In the rows, zero is written as 128.
The rows of A fall into several groups, which share some directions, and each row is roughly a mix of its group's hidden directions.
A, 91 rows:
[[126 108 121 141 151 125 137  57 138 165 108 115  63]
 [ 97 133 138 119 170 101  93 106 180 148  84 105 166]
 [155  99 133 150  87  98 182 104 128 191 136 113 138]
 [ 82 109 129 156 152 179 104 128  86 166 133 166 101]
 [ 78 121 133  83 138 128 119 148 121 127 140 152 209]
 [101 157 135  68 152 137 108 159 114  70 109 119 163]
 [152  94 121 145  89 101 186 101 116 185 140 147 115]
 [ 91 120 131  88 138 141 117 165 119 122 154 160 205]
 [ 80 119 126  88 136 139 113 161 118 123 143 156 204]
 [115 142 129 102 105 123 119 185 132  89 149 135 202]
 [ 94 154 135  80 156 146  81 155 136  72 121 110 155]
 [168 153 165 148  66  87 160 107  95 147 126 138 133]
 [150  97 118 154  80 101 175  92 127 182 141 146 111]
 [ 50 106 100  81 145 134 127 113 134 142 118 122 174]
 [ 66 122 115  79 102 135 167 110  95 158 122 137 164]
 [ 96 137 129 153 152 184 100 113  76 166 133 167 107]
 [ 89  88 148  86 124 118  82  79 148 111 162 120 104]
 [ 78 128 115 115 188 136 106 130 145 151  77  99 163]
 [ 89  84 119 171 153 158  96 112 121 161 147 136  76]
 [133 153 135 116  91 138 127 199 113 101 150 150 186]
 [ 68 129 136 108 146 103 106  96 135 163  73 123 169]
 [117 143 132 105 107 146 132 193  99 109 151 154 193]
 [122 138 110 108  83 123 141 156 168 158 127  98 200]
 [ 83  73 124 162 155 156 102 123 123 164 151 129  82]
 [ 93  85 125 179 142 153 102 109 115 162 145 145  73]
 [116 114 123 140 219 142  87 130 153 138  99 111 131]
 [162 132 120 156  99 127 161  91 118 139 120 108  48]
 [166 167 141  83 100  93 160 144 127  99 111 119 181]
 [ 93 125 131 165 138 172 104 118  75 160 124 181 104]
 [110 142 107 127 195 156  75 160 131  86 114 112 141]
 [153 119 133  91 111  72 149 148 171 101 126  79 163]
 [122 157 103 124  92 147 121 175 184 150 131 115 185]
 [103 115  71 120 112 131  92 139 185 141 135 109 182]
 [103  95  89 111 185 158 103 136 174 103 141 101 110]
 [135 161 182  93  56 114 165 128 136 132 132 124 145]
 [137 176 188 103  61 132 153 142 146 131 137 129 134]
 [147  91 137 167 111 114 142  85 133 152 169 102  67]
 [163 172 159 150  76 109 152 102  80 145 119 157 133]
 [ 99 135 111 111 182 151  69 154 142  87 120 101 154]
 [148  91 130 151  85 107 172  97 134 192 150 136 112]
 [ 91 123 125  91 143 150 112 169 134 129 152 160 201]
 [ 47 101 101  91 114 134 124  98 109 153 116 149 148]
 [169 174 142  92  94  92 159 138 124 101 108 124 178]
 [ 91  96  92 126 184 180 108 139 163 114 138 127  97]
 [102 132 131  90 148 158 130 175 128 137 151 154 202]
 [ 84  75 112 161 164 155  93 125 145 151 146 123  83]
 [ 85  80  97 137 178 160  95 137 163 125 140 118  96]
 [158 176 162 140  78 101 141 113  80 150 112 152 154]
 [176 137 131 174 126 124 138 104 128 135 107 104  49]
 [142 172 183 115  52 119 158 128 146 133 132 125 136]
 [149 149 167 166  70 105 155 110  87 162 123 157 122]
 [ 62 130 119  80 104 123 158 108 109 158 108 126 175]
 [194 127 136 180 144 130 101 139 139 104 140 129  70]
 [ 59 123 117  85  84 116 144 110 101 143 116 140 172]
 [176 160 118  85 114  95 155 129 158  76 120 103 158]
 [ 91  76 126 162 150 167 124 122 125 160 156 137  71]
 [156  97 136 162  97 109 176  97 119 186 144 143  96]
 [ 79  55 121 144 155 156 121 141 126 141 150 136  83]
 [144  88 119 144  88 112 173 101 129 190 152 154 104]
 [153 121 119 165 122 116 134  81 125 132 105 102  46]
 [172 140 140  89 101  78 164 134 153 104 132  84 161]
 [135 172 191 110  55 124 142 123 152 126 138 125 127]
 [190 121 140 179 163 135 101 139 123 106 139 132  73]
 [105  86 104  76 180 151 124 156 154 106 147  92 134]
 [ 49 107  98  83 136 130 134  97 137 150 114 119 160]
 [ 89 120 122  89 148 156 128 171 107 124 153 154 196]
 [ 97 101  91 116 191 161  83 129 160 118 140 101 114]
 [151 156  82 154 128 110 159 153 108 122  77 115 186]
 [135 172 187 109  53 124 143 125 152 125 138 129 127]
 [170 143 144 153  95 100 164  83 121 138 112 103  69]
 [167 142 140 133  89 152 180 154  71 125 161 148 108]
 [ 92  99  93 101 188 164 102 152 166 109 133 108 127]
 [115 132 124 108 114 145 118 195 106  93 160 153 187]
 [168 201 136 117  98 102 135 127 136 113  96 132 176]
 [185 186 121  98 119 106 143 111 159  97 123  94 156]
 [128 164 181  91  51 120 149 123 145 125 140 138 130]
 [ 48 112  96  86 109 140 134 108 125 159 115 140 158]
 [140 109 129 124  55  95 174  90 132 166 140 149 124]
 [137 168 172 108  44 112 157 119 143 128 131 137 134]
 [156 122 154 129  80 112 199 125 112 181 137 140 123]
 [117 124  85 135  76 129 111 133 194 161 143 122 169]
 [121 144 133 105 101 133 131 192 108  94 152 143 194]
 [ 80 115 107 123 177 126  80 113 175 144  89 112 146]
 [125  86  62 143 195 125 128 131  93 132 112 140 129]
 [152 109 141  85 107  76 164 152 158 106 134  82 159]
 [142  91  89 186 109 119 127  93 151 174 145 149  97]
 [ 94  90 169  72 123 134 107 100 139 130 175 134  91]
 [ 98 124 113 156 162 188  95 106  94 150 137 161  89]
 [199 136 140 177 155 145 111 157 135 112 141 133  81]
 [149 115 118 155 162 138 135  79 151 155 114 106  54]
 [104 142 113 122 187 158  67 154 137  80 119 116 134]]
Here is one row of each group, with its name. Which group are the others in?
[145 111 141 120  68 103 189 106 119 175 143 151 118]	X
[107 131 128 129 187 112  87 124 182 136  87  95 158]	Z
[ 93 143 122 168 143 170  86 116  87 153 114 181 111]	F

[154 126 181 139 172 134 164 133  71 133 126 132  81]	X
[ 87  73 108 171 152 151  99 119 135 136 140 144  73]	F
[111 107 104  75 183 154 121 157 165 106 139  89 145]	F
[118  88  68 145 204 138 103 134 110 124 120 131 124]	X
[188 124 127 176 161 139  98 144 154 106 142 124  75]	Z
[124  82 165 154  81 111 187 143 119 150 143 147  97]	F
[103  94  95  98 183 151 108 148 177 108 140  91 123]	F
[100 134 134  99 147 149 119 182 114 127 139 152 206]	Z
[130 123 182  76 152 113 169 127  66 111 121 118 123]	X
